In the rows, zero is written as 128.
Named moves come first, each a turn or a mirror and shown by rows before and after it. Which of them, in which order, take the first row of each pair that follows to the second? Write the first one first, as in the answered first pair.
Z623 (before -> after):
[135  98 120  93 151 111 146 128 144 124 117 130 169] -> [140 102 122  85 158 106 144 132 135 122 111 130 154]
[125 155 156 159 109 125  72 134 159 161  93 150 168] -> [142 171 158 142 121 116  63 144 138 153  83 153 144]
[132 133 141 126 120 139 136 141 109 131 133 119 137] -> [131 133 139 125 118 143 139 140 112 134 135 118 139]
Z283 (before -> after):
[146 150 123 106 161 133 171 138 135 158 148 165 155] -> [144 161 170 117 138 129 112 168 105 135 111 157 153]
[140 125 147 147 137 155 113 177 102  90 104 113 106] -> [135 119  85 160 151 124 116 121 181 122 108 146 120]
[119 117 106 131 141 118 113 132 148  96 126 141  89] -> [121 114 110 122 144 133 134 138 135  91 139 130  84]
[144 116 149 116 114 145 144 183  81 107 150 131 153] -> [132 118 106 142 108  94  89 134 157 125 117 169 173]
Z607 (before -> after):
[141 138 130 142 147 141 141 123 122 165 130 157 166] -> [128 132 128 151 135 139 131 116 133 162 131 154 170]
[110 103 119 169 130 133 148  92 185 135 104 152 192] -> [161 155 134 115 187 135 197 134 130 146 117 160 161]
[109 113 144 130 125 138 118 144 119 126 125 124 141] -> [120 123 149 122 133 141 126 148 109 131 128 128 136]
Z501 (before -> after):
[ 97 113 116 143 110 126 144 124 127 147 111 125 182] -> [134 135  95 101 149 103 167 123 103 142 108 130 129]
[154 168 134 124 175 108 163 130  86 139  86 123  95] -> [101 142 174 184 116 140 130 135 119 143  83 117 173]
[113 111 126 126 123 141 159 132 141 131 146 128 140] -> [131 124 129 106 138 138 157 143 116 123 141 129 115]

Each pair is 2 to 3 moves apart.
[135 149 118 141 140 104 128 164 137 141 114 141 177] -> [151 144  89 118 161  99 156 148 123 132 125 133 131] => Z283 then Z607 then Z501
[144 176 174  92 109 148  88 174  64 108  78 103 124] -> [167 167  65  61 165 103 147 101 119 134 102 121  72] => Z607 then Z283 then Z623
[118  91  94 140 116 128 142  99 148 138 139 116 102] -> [126 116 165 135 107 152 127 161  89 128 127 107 118] => Z607 then Z501
[121 118 149 117 136  75  92 132 130 136 130 150  93] -> [118 111 174 114 131 118 141 158  94 131 164 130 107] => Z501 then Z283 then Z501
[145 110 127 116 117 128 141 115 160 108 128 121 117] -> [149 117 126 114 124 123 135 117 163 115 125 126 115] => Z607 then Z283 then Z283
[ 84 109 135 166 131 141 154 115 167 107 136 142 144] -> [ 83 121 159 169 122 133 115 134 148  97 113 142 144] => Z623 then Z501
[141  86  89 157 138 140 168 102 169 102 106 118 108] -> [152 114 159 149 127 143 117 157 109  81  75 112 105] => Z607 then Z623 then Z283
[139 125  94  94 165 112 176 106 132 138 133 140  88] -> [138 136 116 104 161 136 200 128 133 155 153 150 130] => Z501 then Z501 then Z607
[131 162 120 141 140 104 108 110 183 175 113 179 190] -> [134 172 151 145 130 106  81 138 157 165  95 173 191] => Z623 then Z501 then Z623
[167 145 132  77 112 135 109 134 103 146 139 129  81] -> [142 139 147 113  81 133  60 131 134 150 117 138 125] => Z283 then Z501
[141 146 112 106 149 111 129 105 154 148 126 137 131] -> [152 152 123  97 151 111 123 119 133 139 119 134 119] => Z501 then Z501 then Z501
[166 159 134  97 153 108 142 157  97 125 125 125 101] -> [110 119 124 161 105 124 126 124 170 142 134 131 181] => Z623 then Z283 then Z283
[123 115 154 110 149 128 199 130 118 186 156 158 166] -> [122 132 132 120 149  76 122 106 157 188 110 185 155] => Z501 then Z283 then Z501
[162 125 105 126 133  98 119 138 137 128  86 142  99] -> [164 121  96 114 144 120 170 136 132 137 119 134 104] => Z501 then Z283 then Z623
[ 79 107 160 153  95 148 131 169 103 104 144  88 157] -> [134 154 125 106 149  77  86 160 100 105 100 122  81] => Z283 then Z623
[111 150 128 165 102 108  65 138 174 128  89 142 147] -> [117 155 173 149  98 140  80 179 108 104  99 114 130] => Z283 then Z283
[146 162 137 108 133 125 134 139 121 130 106 147 132] -> [147 156 120 107 138 128 155 129 132 138 121 147 131] => Z623 then Z501
[127 139 106  92 145 126 124 105  86  96 110 115  94] -> [130 156 138 102 139 131 105 134  75 101  96 125 118] => Z283 then Z501 then Z607
[124 118 109 139 138 157 190 139 163 173 184 159 170] -> [161 147  90 102 175 127 187 143 144 173 170 174 127] => Z501 then Z283 then Z283
[150 102 106 107 162 124 142 108 182 128 114 133 176] -> [165 128 158 100 166 143 136 159 136 124 111 125 187] => Z501 then Z501 then Z607
[112 106 124 135 127 150 155 116 123 139 145 126 138] -> [137 128 122 110 149 127 140 126 104 130 128 133  99] => Z283 then Z283 then Z501
[166  98 105 112 122  82 112 108  94  90 118 121  82] -> [142  77  79 136 108  84 122  77 141 105 132 126 115] => Z501 then Z501
[134 110 106 110 125 145 151 125  88 108 142 105  80] -> [125 103 116 119 115 156 155 130  86 109 149 102  94] => Z623 then Z501
[153 162 164 107 156  92  99 194 119 114 101 129  74] -> [127 133  90 137 156  86 146 123 221 157 140 150 126] => Z283 then Z623
[101  93 128 143  92 165 129 118 125 107 155  64 133] -> [140 127 118 103 142 161 176 138 100 129 172  78 114] => Z283 then Z283 then Z607
[129 127 123 112 129 129 184 119  97 114 146 110 107] -> [121 114 118 113 122 119 155 112  98 102 132 101  91] => Z607 then Z501
[ 94 115 146 167  94 147 126 126 151 143 141 133 190] -> [137 129  82 117 152 118 180  92 154 154 160 141 130] => Z501 then Z623
[111 124 144 129 117 142 134 107 118 127 142 116 131] -> [114 132 149 131 120 137 131 113 126 136 142 126 145] => Z283 then Z607 then Z501
[130 142 112 150 113 129 149  91 167 143 113 153 159] -> [121 140 150 160  88 138 110 117 136 118  91 134 156] => Z607 then Z283 then Z607
[143 163 111 120 119  80  88 133 114 122 124 139 104] -> [148 162 127 114 119  94 104 148  88 116 133 126  94] => Z283 then Z283
[119 113 115 140 122 150 153 111 134 128 152 123 127] -> [128 136 113 139 126 118 109 106 153 135 123 149 130] => Z283 then Z607 then Z283
[152 155 142 105 142 130 132 151 116 134 122 147 130] -> [134 144 124 126 131 125 126 124 159 148 123 159 154] => Z283 then Z623
[105 136 119 153 119 144 146 104 193 177 141 160 202] -> [111 159 178 152 103 139  77 150 149 152  98 156 198] => Z623 then Z501
[120  90  93 131  93 141 140  94 131 121 151 108 130] -> [144 132 134 123  98 114  71 130 103 114 101 128 122] => Z607 then Z283
[ 90 121 122 155 123 120 128 114 177 165 137 174 149] -> [139 151 122  98 166 106 148 138 116 151 132 172  79] => Z623 then Z283
[117 130 158 130 125 156 162 148 104 141 164  84 131] -> [119 133 161 123 125 149 141 153  88 127 151  76 107] => Z607 then Z501 then Z501
[115 118 104 121 111 139 149 112 131 132 162 134 130] -> [131 144 122 111 116 114  94 129 111 118 126 139 102] => Z623 then Z283
[ 80 105 182 160  93 162 133 138 117 118 121  96 162] -> [ 80 117 163 169  96 124  90 118 159 128  94 124 167] => Z283 then Z623 then Z501
[112 125 124 149 120 127  96 136 153 144 106 139 144] -> [114 118 146 138 119 161 139 160 119 138 131 119 145] => Z283 then Z623 then Z501
[130 133 102 125 130  87  82 102 155 126  86 149 108] -> [119 100  95 117 134 151 195 107 132 133 159 117 124] => Z283 then Z623
[138 126 136 140 111 124 101 122 136 126 112 133 121] -> [146 141 151 133 119 134 112 139 122 132 115 136 128] => Z607 then Z283 then Z501
[132 172 133 118 148 113 151 154 136 154 120 152 144] -> [128 151 143 112 138 140 179 161 103 137 137 122 123] => Z607 then Z283 then Z623
[137 154 105 139 143 117 122 139 134 133 116 149 153] -> [143 158 104 129 149 118 129 139 127 129 119 147 145] => Z501 then Z623 then Z501
[116 140 149  96 162 163 175 142  68 132 159 124 112] -> [ 65 110 167 159 101 156  91 125 119 123 122 126 162] => Z623 then Z607 then Z283
[126 103 105 146  96  98 132  96 141 108 109  96 112] -> [157 132 110 118 124  90 140 118 107 105 107 100  85] => Z623 then Z607
[107 104 123 131 122 157 156 138 142 141 150 116 138] -> [119 119 151 119 126 155 136 164 104 125 137 109 119] => Z501 then Z501 then Z623
[163 131 127  84 155 129 173 135  86 118 149 108 105] -> [ 98  77 126 149  89 130 100 100 135 100 123  94 134] => Z607 then Z283 then Z283
[106 116  80 133 124  95 149 110 160 133 132 117 152] -> [118 136 116 122 118  83  93 141 110 103  93 105 117] => Z623 then Z607 then Z501
[114 100 136 141  90 145 143 145 115 118 141 113 151] -> [150 142 132 110 133 128 159 161  97 135 141 136 134] => Z283 then Z607
[139 128 152 110 131 146 136 136 134 132 112 125 170] -> [135 126 150 113 132 138 125 131 141 136 106 131 172] => Z283 then Z283 then Z283
[113 131 126 134 107 134 112  99 155 157 115 144 161] -> [123 125 109 122 113 114 103  86 148 146 106 139 122] => Z501 then Z607
[148 139  76 110 155 106 170 113 178 182 148 170 191] -> [125 126 151 132 114 161 167 165 132 167 161 140 232] => Z501 then Z501 then Z283
[116  84 110 141  85 150 175 111 110 135 157 101 133] -> [116 106 124 157  73 105  73 112 128 127  94 124 131] => Z501 then Z283 then Z623
[135 134 118 123 163 140 192 156 104 110 171  84  69] -> [123 128 143 140 141 159 187 170  97 108 175  74  94] => Z623 then Z501
[121 130 120 135 108 152 204 141 135 141 185 141 154] -> [123 153 178 151  80 124  92 179 104 111 115 145 148] => Z283 then Z623
[162 139 112 120 140 120 117  77 158 135 117 135  81] -> [154 143 180 126 120 176 144 140 102 130 138 112 119] => Z283 then Z501 then Z607
[106 113 113 149 111 107  83 107 157 128 112 128 129] -> [110  94 108 131 121 147 161 116 127 125 158 100 119] => Z283 then Z607
[123 117 156 143 106 121  59 121 110  95  92 108 123] -> [156 149 164 108 152 158 166 155  87 138 149 123 152] => Z607 then Z623 then Z607
[161 126 101 101 129 114 137 103 157 113 131 124  82] -> [138 107 130 122  95 123 101 112 144  90 114 102  90] => Z283 then Z607
[112  82  85 121 130 125 152  95 133 106 138 110 100] -> [116  82  93 119 130 133 161 106 119 103 142 105  95] => Z501 then Z623 then Z501
[131 129  96 120 139 113 159  97 167 152 145 148 148] -> [151 138 111  94 158 121 181 119 122 142 152 138 119] => Z501 then Z623 then Z501
[151 114  85  80 151 121 114 100  78 108 136 121  30] -> [103  69  54 138 113 141 140  56 161 137 166 127 108] => Z283 then Z283 then Z623
[ 94 112 190 163  77 170  59 123 104  86 121 128 152] -> [155 148 160  95 138 137  88 133  56  79 117 133  62] => Z501 then Z501
[134 125 136 105 134 145 152 144  67  95 128  96  67] -> [136 113  99 105 144 131 166 115  93 105 137 100  56] => Z607 then Z501 then Z607
[122 118 117 152 117 110 104 110 129 121 113 121 133] -> [137 133 142 133 130 120 120 140  89 115 120 116 121] => Z283 then Z283 then Z607
[120  94  99 137 103 137 132 109 150 151 133 124 149] -> [138 109 142 114 108 148 125 150  86 130 126 104 122] => Z283 then Z623
[123 135 163 147 132 151 135 181 100 120 118 118 137] -> [126 126 139 139 145 157 180 164 109 133 143 118 137] => Z283 then Z283
[136  94 145 114 106 145 120 121  92  81 128 100 112] -> [131  97 134 128 100 119  79 105 126  87 105 117 123] => Z283 then Z283 then Z283
[ 81 122 131 173  94 144 101 112 190 141 122 142 191] -> [119 174 163 142 130 155 126 162 152 166 128 161 208] => Z607 then Z501 then Z283
[118 102 130 165 107 171 122 129 123 151 101 129 178] -> [146 126 141 133 134 177 152 153  86 154 116 128 161] => Z283 then Z283 then Z607
[128 141 138 145 108 155 122 110 144 179 115 143 161] -> [135 140 116 133 118 146 133  98 156 182 120 148 152] => Z501 then Z501 then Z501
[136 114 137 118 115 135  74  94 179 136 103 163 144] -> [146 134 177 109 118 164  95 135 144 146 116 162 172] => Z607 then Z283 then Z501
[110 134 133 128 146 123 198 106 126 155 141 188 142] -> [135 152 136 103 158  96 157 118  89 135 111 185  93] => Z607 then Z623
[120 156 203 141 102 157 105 158  67 137 125 109 162] -> [101 134 108 161 116 123 131  73 180 177 143 145 186] => Z607 then Z283
[124 135 159 129 128 146 124 155 111 165 133 131 149] -> [121 130 136 140 126 115  88 131 147 163 112 143 141] => Z283 then Z623 then Z607
[146 140 136 100 149  98 154 125 131 122 106 132 131] -> [123 122 141 128 118  95 122 111 152 111  93 126 144] => Z283 then Z607
[153 140  92  97 155  81  99 115 133 122  95 139  62] -> [111 126 181 141  92 146  78 173  95 105  99 111 129] => Z283 then Z501 then Z623
[170 163 125  94 173 135 166 156  94 135 131 136  91] -> [118 136 117 165 116 110  66 115 177 136  87 153 147] => Z283 then Z607 then Z623
[179 143 128 112 172 122 141 135 117 118 126 126 115] -> [144  99 136 133 137 158 162 129 111 101 142  92 122] => Z607 then Z283 then Z501
[103 105  84 113 134 136 152  83 151 153 135 125 151] -> [ 90 101 114 127 112 164 152 108 130 145 141 110 173] => Z501 then Z623
[121 120  96 116 171 115 150 122 104 151 164 159  91] -> [ 97 111 139 149 128 111  65 135  96 125 120 148 105] => Z283 then Z607
[131 116  79  91 164 108 157  86 121 128 131 114  87] -> [104 100  94 125 127  96  88  79 144 113  94 118 102] => Z607 then Z283 then Z283
[164 161 125 116 177 116 167 122 156 157 141 173 139] -> [163 150 118 112 175 127 186 118 150 149 153 161 130] => Z283 then Z623 then Z501
[135 163 140 130 155 137 182 157 143 180 159 157 178] -> [130 165 170 138 140 142 154 179 128 172 144 153 189] => Z623 then Z501
[108 108 172 121  90 131  70 160  85  82  95  75  86] -> [129 114 152  95 115 131 100 158  70  82 105  69  57] => Z623 then Z501 then Z501
[156 163 150 120 141 137 166 158 111 141 136 153 165] -> [117 130 139 162 105 142 141 129 152 140 132 148 193] => Z623 then Z607
[129 116 162 131 117 133  84 153  94  94 110 108 111] -> [152 129 121 105 166 144 184 137 117 135 165 126 127] => Z623 then Z283 then Z607
[119 123 115 131 120 101 135 103 186 160 125 133 144] -> [112 126 162 137 106 138 149 139 154 158 136 121 172] => Z607 then Z283 then Z623
[ 92  89 108 161  87 134 109  89 150 110 133 101 152] -> [133 121 117 119 117 105  77 112  98  89  97 104  86] => Z623 then Z607
[146 155 137 114 155 125 153 144 115 113 142 132 149] -> [127 144 121 136 142 122 144 125 154 126 144 140 175] => Z623 then Z283 then Z283
[155 164 133 136 141 114 150 135 135 166 130 156 142] -> [121 134 146 172 100 117 108 125 148 145 114 140 157] => Z283 then Z607
[115 147 133 123 132 116  84 127 113 113 109 108  93] -> [ 87 115 124 150 111 153 133 114 133 126 149  95 134] => Z283 then Z283 then Z623
[ 91 101 133 179 102 142 106 124 160 138 128 151 176] -> [122 138 154 151 140 159 156 160 129 156 150 165 185] => Z607 then Z501
